In the rows, zero is written as 128.
Each path is a new rotation, seen through one point. The rows after it are directions, each followed by how far the rotation turns it, in deg/step (0 if it stays put).
Each turn is a multiple of 5 degrees from 10 to 175, or 0.
Each row of a path follows its step; steps can be skipped.
Path 1:
step 0: [128 132 126 132 124 123 125 124 130 137 126 134 128 113 135 121 126 127
 125 121 132 132 124 130 122 133 127 118 128 135 127 127 144]
step 1: [127 128 126 125 130 136 126 137 127 134 123 128 126 117 130 123 119 123
 129 127 124 129 128 135 130 112 122 128 133 129 116 119 132]
step 2: [123 131 123 133 114 116 122 132 130 130 126 136 125 113 134 131 131 128
 131 127 124 132 131 129 134 126 133 123 134 136 125 128 134]
step 3: [123 130 131 136 130 134 121 136 135 135 118 138 129 117 126 126 118 123
 129 125 133 128 125 127 128 129 125 126 138 125 117 124 123]
step 4: [119 132 129 124 119 124 118 139 123 136 136 133 130 126 133 134 123 135
 129 130 131 126 129 131 135 125 131 128 137 140 126 121 129]
step 5: [121 128 132 138 120 131 121 126 146 138 127 135 132 128 134 136 124 123
 130 129 128 124 129 132 129 127 128 131 135 119 124 128 125]
step 6: [127 141 124 129 123 130 127 131 126 138 137 133 134 128 126 133 115 129
 133 136 140 133 126 128 128 130 133 135 135 136 127 127 126]
step 7: [129 130 133 138 122 138 123 129 135 135 136 134 133 135 130 131 132 127
 132 132 130 126 132 136 131 115 132 123 136 125 134 125 121]
step 8: [129 138 125 131 121 125 126 120 129 142 139 126 136 127 126 127 126 128
 137 128 135 132 126 133 125 140 131 127 131 122 133 121 129]
step 9: [129 138 134 131 126 141 135 126 132 137 136 129 131 130 128 118 123 128
 124 128 131 127 125 131 127 112 129 129 130 128 136 122 128]
Speeds:
[128 131 129 129 129 130 127 126 133 128 129 129 131 124 128 128 134 129
 129 128 128 129 127 126 128 134 126 129 126 127 124 130 129] => 135
Path 2:
step 0: [131 137 123 125 129 121 125 126 137 126 121 123 136 130 121 122 131 125
 126 124 123 125 125 133 127 123 109 132 131 133 116 138 128]
step 1: [133 125 132 129 136 122 115 137 139 125 130 118 128 123 124 127 132 133
 123 132 138 130 133 127 125 128 133 135 141 129 135 131 138]
step 2: [136 126 115 129 126 130 118 127 135 119 126 131 124 125 122 129 130 131
 135 117 128 139 119 134 136 130 122 136 118 124 132 127 127]
step 3: [131 126 118 131 127 134 131 137 130 136 137 116 125 125 137 114 135 121
 125 131 126 132 120 118 131 133 125 129 130 127 136 125 131]
step 4: [138 129 124 140 119 127 134 132 135 127 123 143 126 129 126 127 120 131
 128 126 123 130 124 115 130 116 134 130 126 131 134 124 133]
step 5: [119 125 114 130 112 130 134 120 129 126 127 126 133 127 127 130 135 120
 117 137 129 131 133 122 130 126 130 125 133 119 128 132 124]
step 6: [133 121 127 128 122 136 129 129 118 129 129 124 124 124 114 129 124 131
 116 124 121 122 129 133 119 121 141 120 127 131 126 119 133]
step 7: [125 120 132 119 117 125 130 129 120 138 117 119 133 128 130 141 126 125
 130 118 129 133 131 121 123 127 124 132 120 121 124 129 124]
step 8: [119 129 137 137 132 124 132 142 121 130 123 115 128 128 117 120 127 136
 128 129 118 127 129 131 134 129 131 123 127 127 121 134 123]
step 9: [127 121 135 126 132 120 135 130 140 129 127 130 131 132 124 133 140 126
 129 120 124 122 128 131 122 123 125 143 125 134 117 136 131]
Speeds:
[124 128 126 127 128 128 129 128 130 132 129 125 133 125 130 132 133 126
 130 130 131 128 126 126 126 129 126 126 130 127 129 128 127] => 160
[127 127 130 127 130 129 127 128 127 130 121 124 131 131 127 130 126 125
 128 131 126 127 129 130 127 126 131 128 128 127 122 126 128] => 40
Path 3:
step 0: [138 130 132 137 131 134 133 124 127 136 130 129 134 127 125 137 130 121
 131 122 143 128 125 130 135 122 130 133 126 119 123 139 122]
step 1: [129 132 131 132 120 135 133 128 120 135 131 123 129 122 120 133 139 122
 135 128 136 125 132 127 131 123 133 125 138 119 139 126 120]
step 2: [128 126 118 121 120 133 132 128 118 127 134 130 133 129 126 124 144 128
 128 126 132 130 139 128 128 134 127 125 136 128 124 124 113]
step 3: [136 125 120 129 132 130 134 123 123 130 139 136 138 133 130 136 137 124
 130 127 124 131 139 127 133 135 129 134 124 140 128 132 123]
step 4: [137 135 139 129 133 132 130 123 117 130 129 133 140 133 133 140 134 129
 129 124 137 132 130 128 132 122 135 132 125 129 129 137 129]
step 5: [133 131 137 127 123 137 134 120 127 135 130 127 131 128 127 133 134 122
 132 120 135 127 123 125 137 117 128 130 135 116 128 128 115]
step 6: [130 123 127 126 118 141 128 129 129 131 132 128 131 129 120 128 136 123
 132 125 130 129 143 128 128 127 130 125 138 126 139 125 115]
step 7: [131 126 116 126 128 132 131 131 121 122 129 132 136 136 121 131 138 128
 130 122 133 131 143 135 131 135 130 134 128 133 121 131 120]
step 8: [130 132 128 129 135 127 137 124 117 129 130 128 137 132 130 145 138 123
 133 123 126 127 130 129 139 129 132 138 124 136 130 130 128]
step 9: [129 134 144 119 128 135 130 120 119 131 125 129 132 131 137 136 138 128
 129 123 133 133 128 122 132 117 129 127 133 129 132 130 123]
Speeds:
[131 128 127 127 127 129 126 131 126 125 129 125 130 130 130 132 126 125
 125 128 125 126 128 131 130 130 126 130 126 129 127 134 131] => 85
[128 132 128 130 123 127 128 133 131 132 126 127 125 128 131 125 128 128
 127 128 130 128 129 126 133 125 129 128 130 129 129 131 126] => 80
[128 132 130 129 130 123 132 130 126 125 129 126 128 128 127 130 128 129
 129 128 127 126 128 129 132 125 133 126 128 122 127 127 130] => 95
Path 4:
step 0: [128 129 115 130 124 128 125 123 127 113 121 116 130 126 126 123 126 125
 127 130 122 135 132 124 116 125 112 132 119 128 128 125 119]
step 1: [129 127 118 132 128 116 114 118 128 126 121 113 129 129 113 124 134 133
 121 136 128 126 130 122 121 127 134 128 125 129 125 132 125]
step 2: [132 130 131 126 118 126 130 120 123 115 129 116 132 128 116 128 124 123
 117 140 122 126 128 119 127 137 125 124 128 138 133 124 129]
step 3: [125 123 133 126 125 117 120 120 123 121 136 120 118 122 126 111 127 126
 122 134 135 131 137 121 126 129 121 133 124 134 131 127 131]
step 4: [131 128 120 127 120 120 130 128 124 134 136 114 134 122 121 114 118 119
 115 129 133 130 119 126 121 126 130 132 127 128 132 132 133]
step 5: [132 132 132 113 128 133 127 120 118 129 133 114 123 118 121 126 130 117
 125 139 136 125 128 136 122 127 128 131 124 132 122 127 131]
step 6: [134 136 130 117 116 131 124 127 125 129 126 123 125 136 128 113 118 121
 128 134 130 122 130 125 125 116 127 143 122 131 127 124 126]
step 7: [135 129 125 119 118 127 123 118 132 132 116 130 127 124 127 119 118 120
 123 136 133 132 135 134 113 122 134 124 133 132 123 136 130]
step 8: [134 132 128 110 130 123 130 130 127 121 118 128 124 129 126 129 129 114
 119 134 120 126 128 122 118 125 131 133 121 131 132 141 128]
step 9: [131 122 130 119 129 120 123 127 114 134 120 123 121 138 133 118 129 124
 125 136 115 133 131 128 123 120 132 128 132 141 126 129 126]
Speeds:
[132 128 128 125 126 130 132 129 128 129 124 131 132 128 127 125 133 127
 131 124 131 128 129 130 125 127 129 131 126 130 126 127 129] => 40
[124 132 126 129 129 132 127 129 127 130 129 135 130 128 128 128 130 131
 130 127 127 128 126 128 133 132 127 127 129 127 128 130 129] => 0
[127 131 125 128 126 133 127 125 130 126 124 128 127 128 127 132 124 131
 131 130 129 127 129 128 126 126 131 131 127 125 126 128 124] => 55
[130 131 131 129 127 128 125 128 127 128 125 126 129 129 125 129 128 129
 128 129 127 124 129 131 135 125 128 127 128 131 126 125 129] => 90
[128 128 131 128 128 132 129 127 123 129 130 127 125 131 129 130 128 130
 131 127 125 125 130 126 125 131 127 131 130 133 130 127 129] => 110
Path 5:
step 0: [119 128 132 121 125 126 130 119 135 124 127 134 123 128 133 126 118 120
 139 129 138 123 115 132 121 128 120 120 125 139 130 128 124]
step 1: [126 125 118 127 133 136 135 125 132 135 117 133 124 134 125 131 115 135
 123 122 121 128 125 130 122 138 115 119 131 130 132 119 130]
step 2: [131 124 126 130 124 136 132 142 129 124 127 122 130 134 128 131 118 121
 136 126 122 127 119 129 126 140 134 127 137 136 140 133 121]
step 3: [111 130 127 122 137 125 126 133 129 118 130 138 126 119 128 127 120 126
 126 122 127 127 117 126 121 133 123 127 135 130 125 135 115]
step 4: [121 135 127 123 122 126 125 131 130 125 127 129 128 137 127 131 121 129
 119 120 131 126 124 120 130 136 124 111 133 142 126 120 136]
step 5: [136 125 127 128 129 129 128 130 137 128 133 140 116 132 128 130 114 117
 140 124 127 133 133 131 128 140 124 125 134 136 131 130 129]
step 6: [123 122 130 119 125 129 131 138 137 126 124 135 127 131 118 127 113 135
 123 133 122 136 120 120 118 134 127 134 128 126 131 126 122]
step 7: [121 135 129 139 121 135 127 139 138 115 130 127 130 133 122 121 125 123
 123 117 128 127 119 125 135 133 120 124 128 133 132 126 123]
step 8: [126 127 129 131 142 126 126 129 134 127 134 136 134 128 131 127 113 123
 119 123 136 136 123 136 130 140 127 128 135 137 119 130 134]
step 9: [126 125 129 120 121 128 121 133 139 130 135 134 129 135 129 133 116 130
 121 129 127 120 135 119 124 134 123 135 124 146 133 129 128]
Speeds:
[128 123 128 127 132 125 130 127 129 125 129 130 130 127 130 128 126 124
 132 129 131 131 126 129 126 124 131 132 130 129 127 129 129] => 130
[134 125 127 129 125 130 129 127 128 131 127 133 124 127 127 129 127 129
 131 129 130 127 126 124 126 129 127 129 126 127 130 123 128] => 80
